(in the rows, 128 means zero)
A single turn carries every row of the set below to another of its rows. Some are shown first; where does it send the rows asked next?
sar: [127 135 164 153 127 162 145 136 153 149 128 147 137 126 117 155 132 115
 122 106 115 164 128 153 135 138 125 134 141 100  85 112 133 100 177 122
 139 144 137 126 157 148 145 122 122 122 156 127 137 111]
loko: [120 136 145 152 110 152 128 145 127 144 131 144 126 129 114 153 126 153
 109 119 104 177 134 119 126 157 101 145 114  87 115 135  96  92 179 122
 140 137 152 109 135 145 135 128 137 116 150 126 131 154]
buni: [103 148 113 103 111 139 111 135 127 166 128 147 126 136 135 131 111 172
 109 124 104 140 112 113  98 157 128 144 120  91 114 150  85  87 159 137
 141 145 122 137 142 120 128 144 136 137 139 111 123 162]
Nuvim: [ 86 147 124 107 109 140 129 136 152 175 118 153 125 142 135 124 110 166
 100 115  99 135 121 124 101 145 139 141 126  97 117 143  85 108 167 142
 139 154 116 138 153 110 142 139 115 141 141 124 131 149]
koz: [108 135 162 156 118 160 151 141 163 156 119 150 130 134 116 147 132 130
 108 108 106 166 139 144 136 136 123 136 131  99 104 119 114 113 186 126
 138 150 138 117 155 137 150 121 112 122 155 139 140 121]
Dab: [108 113 143 115 132 137 104 119 130  92 102 133 137 139 138  87 160 162
 129 137 123 129 116 150 117 111 130 136 128 150 156 159 127 126 129 101
 119  96 107 122 123 132 101 157 120 131 141 179 150 110]
feni: [100 137 130 153 114 148 130 137 155 163  93 139 119 141 110 161 112 131
  85 109  89 132 131 146 119 113 137 133 131 126  97 131  94 124 140 139
 126 146 122 130 149 129 150 136  78 131 152 129 150 139]
Kes: [115 113 149 110 132 132 108 121 124  94 102 123 134 145 130  91 158 174
 118 143 117 130 125 159 115 108 126 132 138 140 155 153 129 132 131 104
 121  96 105 121 133 137 108 155 115 139 139 185 152 108]
Fuz: [143 139 127 146 131 151 106 124 125 150 111 129 129 127 110 176 116 108
 112 116 108 131 107 153 119 122 134 133 143 125  64 123 125  88 122 128
 131 133 118 142 144 154 131 142 109 127 152 106 138 128]
velal: [126 145 125 139 129 165 104 135 117 150 137 130 119 136 116 145 134 147
 130 120  94 168 114 136 115 140 108 132 130  66  87 148 115  51 128 119
 152 129 122 121 123 120 117 139 152 110 153 123 129 148]
soko: [114 140 122 137 128 166 112 136 125 154 121 135 117 151 116 132 130 171
 109 124  81 172 138 123 109 132 101 134 115  62 102 156  95  73 147 125
 147 134 125 105 132 109 128 141 141 122 150 129 135 156]
pinez: [122 143 137 141 127 162 119 136 134 146 145 132 128 127 117 150 130 123
 138 105 100 158 105 163 119 139 126 121 146  71  73 132 135  54 116 117
 148 126 121 138 133 128 126 129 138 109 152 122 136 123]
Dato: [106 135 153 157 110 154 142 146 150 153 122 149 124 136 117 146 128 149
 101 113 100 172 142 127 130 147 112 141 119  93 118 131  97 109 187 126
 138 147 147 108 145 134 146 125 120 118 153 137 137 145]
Mitok: [110 121 147 110 126 128 106 128 122  73 121 132 135 130 134  98 149 163
 135 135 124 122 111 163 112 118 129 126 142 139 149 153 131 118 118  98
 117  90 114 137 126 139 108 155 117 127 133 179 161 109]
tezo: [ 88 135 126 132 110 147 139 149 155 148 119 131 132 110 102 142 133 104
 123  96 115 146 142 153 115 118 129  97 141  84  97 117 126 116 111 119
 140 133 112 132 162 152 116 137 119 112 177 109 123 118]
Satup: [ 88 131 143 140 121 162 150 138 167 150 121 144 131 148 117 127 118 144
 106  98  79 154 145 166 112 122 126 113 137  70  91 135 114 104 143 126
 138 140 125 128 161 111 160 123 105 133 144 133 156 115]
fizud: [107 125 144 113 131 132  99 128 122  85 113 132 127 133 135  98 159 169
 134 144 124 128 110 149 117 112 128 135 137 141 156 159 123 115 126 101
 123  98 107 126 118 130  98 161 120 121 141 188 155 119]
momat: [107 148 134 105 124 147 131 127 156 170 128 149 139 131 138 135 116 126
 124 107 117 125 102 155 109 139 157 130 153 104  80 122 127  93 149 136
 141 150 104 160 163 127 138 136 117 140 144 114 131 115]
tov: [140 137 146 149 117 153 122 139 117 138 140 139 133 122 114 160 127 139
 123 118 113 173 124 127 126 159 103 141 125  88  97 127 115  79 169 118
 141 131 152 117 136 156 131 129 147 115 150 115 127 143]
segi: [111 120 147 107 138 136 107 121 127  81 106 135 135 139 135  91 154 169
 128 142 121 126 123 155 112 106 127 130 138 141 148 156 129 128 134 103
 119  97 106 126 135 133 112 161 114 135 136 183 161 108]
Laz: [123 149 114 101 119 141 103 129 116 161 138 141 132 127 134 141 114 154
 126 123 114 138  98 123  99 158 130 141 132  92  95 140 106  71 147 133
 142 138 118 147 141 133 121 145 148 134 141 102 119 151]
Rerom: [108 125 146 112 126 129 101 130 120  78 120 131 129 128 135 100 154 163
 136 139 125 125 106 156 115 118 130 130 140 140 152 156 128 113 119 100
 121  92 112 134 118 136 101 157 119 121 137 184 157 117]
leno: [111 119 148 107 132 133 109 123 126  73 114 134 137 134 135  95 149 165
 132 138 122 122 120 163 110 111 129 126 139 140 145 153 133 127 125 100
 116  92 113 134 135 138 113 156 115 134 133 178 163 104]
vufop: [107 116 142 116 128 134 104 123 128  90 108 131 133 135 140  89 160 164
 130 136 122 129 108 149 118 116 131 137 128 149 159 161 124 120 123 100
 119  95 108 125 116 132  96 156 120 125 140 180 149 113]
zap: [112 111 144 112 133 136 107 117 131  86 102 132 140 138 138  85 156 161
 129 136 123 127 117 155 113 112 129 133 129 148 151 158 132 129 127 100
 116  94 109 126 130 137 105 155 118 135 137 173 153 103]
zegob: [103 137 147 142 121 162 143 137 158 144 137 139 133 134 116 140 121 121
 127  93  93 151 120 178 117 129 135 110 152  74  74 126 136  81 122 121
 141 132 123 142 152 124 147 121 115 122 147 127 148 107]
kade: [111 140 110 128 119 152 109 144 122 151 119 124 124 114 101 144 142 125
 125 117 117 160 139 121 112 124 109 112 126  77 103 133 113  94 118 118
 147 131 111 115 144 152  94 150 147 107 181 103 107 146]
Pubi: [ 77 131 123 129 106 147 144 149 161 151 110 135 132 121 101 131 127 123
 108  98 105 148 161 144 109 115 123  99 130  81 111 124 109 134 125 123
 136 136 115 122 170 144 128 137 111 123 173 112 129 123]
duloz: [111 110 143 112 129 132 108 119 128  79 109 131 142 134 138  88 152 159
 131 132 123 125 114 159 111 117 129 131 132 146 150 155 133 126 121  99
 114  89 113 131 128 142 107 153 119 135 134 169 154 102]
begu: [107 114 142 118 122 130 104 125 125  85 114 130 136 132 138  92 155 160
 133 133 124 127 105 154 116 122 131 134 130 147 158 160 126 117 117  98
 117  91 113 131 115 138  97 155 121 124 137 175 150 114]
Merep: [147 141 113 143 125 148  94 126 103 145 113 126 126 129 107 176 112 130
 108 126 103 139 109 133 111 133 117 139 128 117  76 135 109  81 122 128
 132 128 127 131 134 154 125 148 123 126 148 100 133 152]
dupu: [129 138 111 146 113 142  98 134 105 147 106 130 118 136 106 167 108 152
  92 126  92 143 125 118 108 134 111 142 115 113  98 147  84  94 133 131
 129 130 134 121 131 144 131 147 114 127 146 108 137 170]
geb: [118 139 136 151 126 152 126 130 150 160 100 136 125 132 111 168 116 109
 100 107 101 128 118 159 123 112 144 129 144 130  74 120 118 110 130 134
 128 142 115 140 153 141 144 137  86 129 154 121 146 123]
kiv: [104 140 119 131 116 149 120 146 136 150 126 126 128 106 102 148 140 104
 131 105 121 151 131 141 117 122 122 105 138  84  94 121 126  96 107 117
 146 130 111 128 150 156 100 142 137 104 181 104 113 128]
tizol: [112 113 151 112 122 124 110 127 120  82 119 121 137 135 129  99 151 163
 126 135 122 123 111 169 114 121 131 126 147 138 150 149 136 125 114  99
 120  87 113 135 129 148 110 149 116 131 135 178 153 105]
ponas: [ 99 134 105 126 115 151 114 144 129 152 108 126 123 124 100 135 138 143
 109 118 105 162 158 110 106 120 102 113 113  75 114 139  97 111 131 122
 143 133 117 104 152 144 105 151 140 116 177 105 113 153]
vibi: [115 119 147 115 124 129  99 129 115  94 114 120 126 138 130  99 162 169
 126 143 122 130 107 155 121 118 128 135 140 141 158 156 126 115 120 102
 126  93 106 125 116 140  96 155 122 123 142 188 145 120]
lobak: [104 138 119 151 107 143 116 139 133 157  97 137 115 142 107 160 108 155
  80 118  84 140 134 124 111 124 121 140 116 118 109 145  76 116 142 136
 126 141 132 121 138 130 143 141  93 129 147 123 145 163]
zad: [114 111 152 109 128 129 111 123 123  86 109 122 138 143 129  93 153 169
 120 138 117 125 121 167 113 113 128 127 143 139 150 150 134 133 124 101
 118  90 110 128 136 144 114 152 113 139 133 180 154 101]
lafe: [115 116 146 113 131 133 102 124 119  97 106 122 128 144 131  95 164 174
 121 146 120 132 116 152 119 111 126 136 136 142 158 156 125 123 128 103
 125  96 104 118 123 135 100 158 120 131 142 189 146 116]
Pafi: [110 123 144 111 137 136 101 123 127  87 106 133 128 138 136  93 160 171
 129 145 121 129 119 150 115 106 126 134 136 140 153 158 124 122 133 103
 121  99 104 124 125 128 103 162 117 130 140 187 157 115]
Dof: [125 149 125 103 125 145 114 125 132 162 138 143 138 125 137 142 116 132
 134 116 121 130  92 143 105 151 145 135 147  99  77 129 127  74 142 132
 143 141 110 158 152 136 126 141 139 136 143 103 123 127]
tez: [ 82 132 113 126 110 148 132 148 147 151 103 132 127 127  99 128 129 142
 101 109 100 156 169 123 104 116 108 107 117  77 118 135  96 133 135 124
 139 137 119 110 165 141 123 144 122 125 174 109 123 142]
tevak: [113 119 150 114 120 125 105 130 116  87 121 119 131 133 129 101 156 164
 129 138 123 127 105 164 118 123 130 131 145 140 155 151 133 115 111  98
 121  89 111 132 120 146 101 151 119 124 138 183 148 113]
tuvuf: [ 86 146 134 108 115 145 139 132 168 175 118 154 132 139 137 126 114 145
 109 107 106 129 117 145 108 137 153 133 141 103 100 131 106 111 161 142
 139 156 109 150 164 114 146 135 106 143 144 124 134 126]
Salaz: [ 94 133 132 137 123 164 135 137 151 155 113 143 123 156 116 122 122 169
  98 113  74 165 155 137 108 124 109 126 119  65 104 151  95 100 155 128
 141 141 126 108 153 104 151 133 118 134 146 134 147 139]
vemon: [143 136 155 150 126 159 131 134 130 139 137 140 138 120 116 161 130 119
 128 112 119 167 122 145 131 150 114 136 137  94  82 117 134  82 167 117
 140 134 142 126 148 159 136 125 140 118 153 116 131 122]
nagod: [110 114 143 114 123 129 107 123 124  79 114 130 141 131 136  91 151 157
 134 130 123 125 108 158 112 121 129 131 131 146 154 159 131 121 116  98
 116  88 116 133 121 142 103 153 120 128 135 169 153 108]

tov turns into vemon
zap turns into Dab
Where do these go?
Salaz turns into soko
Pafi turns into fizud
Nuvim turns into buni
dupu turns into Merep
lafe turns into vibi
Pubi turns into tez

A single turn carries every row of the set below to another of its rows. Some are shown first; where does it send the rows asked next?
debu: [138 149 139 125 132 122 146 149 154 102 114  96 154 149 126  95 114 140
 119 133 129 113 143 137 140 127 114 138 126 137 169 101 118 150 100 117
 127 129 162 111 127 111 124 151 110 143]
zumet: [154 144 117 122 133 125 107 132 137 157 131 116 114 106 118 140 133 108
 116 102 126 125 121  82 109 136 134 140 130 125 134 160 114 138 105 133
 127 117 154 166 139 148  99 125 138 131]
bos: [158 166 119 120 119 102 168 137 111 131 139 103 176 158 129 100 143 153
 149 113 138 139 144 135 144 110 125 143 118 112 125 113 126 133 127 132
 131 137 127 121 134 106 112 149 116 145]
pako: [146 138 138 143 135 121 137 124 116 134 126  86 157 144 110 128 139 162
 139 152 132 114 136 143 146 123 110 139 136 128 145 113 124 125 106 107
 116 171 144 124 125  98 119 138 154 107]
Zogo: [154 134 116 130 139 118 127 126 121 148 149 107 114 133 149 128 106 107
 117 125 163 131 113  97 121 120 137 137 135 120 107 130 136 121 156 168
 151 152  97 149 146 148 140 112 112 112]
gelu: [156 117 120 143 142 113 120 138 100 176 138  93 111 108 149 139 105 126
 117 114 154 137 100  95 118 113 128 148 125 139 126 116 146 134 148 151
 136 139 114 145 153 131 119 129 128 119]
duno: [103 118 159 132 112 129 147 138 114 120 107 161 100 121 131 119 133 129
 148 108 140 140 138 112 108 151 120 126 140 128 113 146 131 144 113 148
 133 104 115 119 136 107 129 172  98 144]
fuv: [108 110 171 134 119 142 142 138 122 114 109 166  96 147 144 112 121 111
 134  98 129 128 132 125 116 149 126 140 150 137 119 142 125 143 122 128
 152 103 116 129 129 129 130 168 113 130]
dom: [128 112 128  92 115 138 146 110 134 127 146 137 101  87 129 150 139 122
 115 130 124 124 111 126 136 115 110 136 130 121 132 123 110 102 120  97
 141 120 170 106 121 154 123  92 137 114]
mav: [121 150 130 132 146 117 138 154 141 115 116  93 143 140 125 133 127 153
 136 169 132 114 129 146 135 139 117 146 131 121 159 112 128 145 120 117
  98 148 152  93 137 117 131 162 144 135]
Zusub: [123 115 112 132 115 135 134 115  98 144 122 157  97 116 148 125 112 147
 133 107 149 120 103 142 143 122 107 142 135 155 128  99 126 145 142 132
 158 127  86 106 157 138 138 118 103 116]
suzag: [124 113 122 128 109 125 135 121  93 152 106 140 101 113 144 138 101 155
 145 106 156 114 107 106 134 137 116 120 137 159 137 102 131 144 132 114
 152 128  93 128 156 105 137 141  98 128]
dut: [157 164 123 123 118 111 147 116 109 142 126 105 166 156 109 121 147 163
 162 124 134 122 145 135 148 126 122 136 132 115 129 121 118 130 110 117
 125 164 128 135 133  97 111 144 135 120]
varu: [133 151 116 132 142 113 132 130 125 118 119  96 143 142 113 146 145 165
 147 163 135 109 132 139 146 128 122 136 135 118 137 123 113 127 116 102
  96 156 143 105 138 115 114 154 156 131]
kipel: [124 127 129  96 113 134 147 123 142 134 140 125 123  80 133 152 128 130
 119 114 108 114 110  85 125 135 123 117 140 127 147 130 108 103 110  89
 136 113 161 114 122 128 123 106 138 116]
muvas: [139 169 100 122 137  98 159 148 135 116 117 103 156 140 136 111 120 158
 140 130 136 107 143 138 144 117 119 133 115 135 149 103 117 140 141 125
 119 118 124 105 129 124 133 144 116 171]
rep: [165 132 127 110 110 130 116 122 129 151 117 139 113 123 123 140 134 107
 118 111 127 138 136  93 113 128 140 126 118 121 128 151 110 128 108 136
 143 122 138 175 133 162 104 117 151 111]
Vubup: [113 110 176 105 128 141 159 132 137 112 145 140  95 109 140 129 128 103
 133 127 133 157 121 132 121 132 115 147 138 112 102 124 141 115 138 146
 132 121 157  78 121 136 132 125 133 118]
rogoz: [105 104 172 124 129 125 173 147 128 123 145 124 121  93 153 131 133 122
 122 128 120 153 118 102 107 129 120 132 137 115 113 131 142  99 136 136
 131 111 144  88 115 112 134 140 127 124]
Kitef: [113 116 119  99  98 147 144 119 135 129 141 133 117 110 130 150 126 120
 110 144 134 122  99 102 142 134 131 118 141 114 129 138 105  94 120  97
 140 142 166 114 143 132 150  93 133 104]
disa: [117 120 104 122 107 136 147 126 107 141 125 149 115 132 146 123  96 132
 127 124 158 111  95 114 146 133 126 133 142 136 134 115 129 137 148 120
 164 138  97 119 160 129 165 114  82 125]
mopa: [108  95 181 125 119 143 161 149 123 128 140 131 109 120 165 131 127 107
 114 126 123 151 114 125 117 131 128 143 140 124 110 131 138 104 139 128
 142 122 159 104 116 125 136 138 150 114]
kizo: [145 170 112 120 137  95 143 119 123 128 121  95 151 146 115 136 143 160
 163 134 143 120 144 130 150 124 136 130 130 111 121 125 107 120 132 123
  99 157 134 119 136 116 110 155 150 136]
bonok: [138 135 147 149 146 125 132 148 139 119 117  86 152 145 115 109 129 143
 118 159 131 118 137 146 135 125 108 149 128 127 160 117 128 143  98 122
 114 151 167 117 127 110 122 151 139 124]
vofi: [131 111 140  98  93 145 147 120 125 137 129 140 114 104 144 155 130 126
 113 123 114 124 113 109 132 129 127 115 134 133 135 126 107 100 114  88
 149 122 164 128 120 136 130 102 160 109]
neves: [144 127 121 124 136 119 112 120 111 168 141 116 109 119 137 127 108 116
 126 110 152 141 107 120 124 120 116 156 120 131 120 117 130 146 155 175
 142 147 109 137 150 165 117 112 124 102]
Rasod: [120 114 151 123 116 143 141 114 124  97 112 175  88 134 128 115 130 120
 144 102 135 129 130 133 119 145 115 143 150 143 105 126 125 146 121 147
 138 106 102  99 132 125 132 146 111 136]
Sozuz: [148 138 105 123 116 140 109 117 132 131 136 137 116 128 109 135 138 110
 114 132 140 117 126  88 124 124 131 116 131 120 104 171 103 121 114 130
 136 124 132 166 143 158 117 103 131 127]
demu: [105 120 141 133 110 153 136 140 127  95 121 164 102 150 130 113 126 118
 126 131 146 115 121 115 118 147 121 128 150 139 104 154 124 144 119 133
 145 106 111 123 136 131 141 142  92 150]
vafez: [143 176 103 119 135  89 160 138 120 136 125  97 162 139 130 116 129 158
 156 123 146 125 141 135 156 115 132 134 116 112 130 114 115 125 148 132
 113 141 131 113 138 123 123 146 128 154]
vonun: [107 111 167 120 125 142 153 141 139 100 149 118 102 131 154 132 123 103
 110 148 144 140 110 112 108 139 132 135 153 118  99 136 135 100 133 150
 130 139 144 101 118 126 149 130 125 115]
peful: [158 112 130 129 133 114 133 140 106 169 134 118 118 123 152 129 105 117
 117 116 147 146 114 103 120 106 138 142 115 121 132 118 142 131 154 150
 159 134 100 153 150 157 124 125 129  98]
Pif: [131 165 123 123 144 109 143 154 151 102 111  96 146 146 132 116 114 146
 134 148 129 106 142 139 129 139 117 142 128 134 161 107 125 152 127 132
 107 127 136 101 126 122 135 156 124 159]
sel: [125 105 131 128 117 132 142 128 105 145 115 154 106 127 154 123  94 141
 134 104 141 111 112 118 139 123 121 129 135 147 146 103 127 141 140 103
 177 117  85 133 152 134 138 134 101 108]
tuzuz: [152 153 125 113 124 109 168 144 133 109 134  95 169 150 141  93 118 151
 129 120 134 124 138 132 145 107 118 138 119 133 149  90 124 135 125 118
 135 119 134 103 126 107 120 142 105 151]
sigof: [153 128 115 103 123 124 104  96 135 137 130 131 103 115 105 140 136 107
 118 109 129 121 127 108 114 128 117 145 124 129 127 144 100 132 121 135
 129 124 138 156 125 170 103 100 137 118]

varu turns into mav
Zogo turns into Sozuz
neves turns into sigof
Where do these go?
kipel turns into rogoz
bonok turns into debu
fuv turns into sel

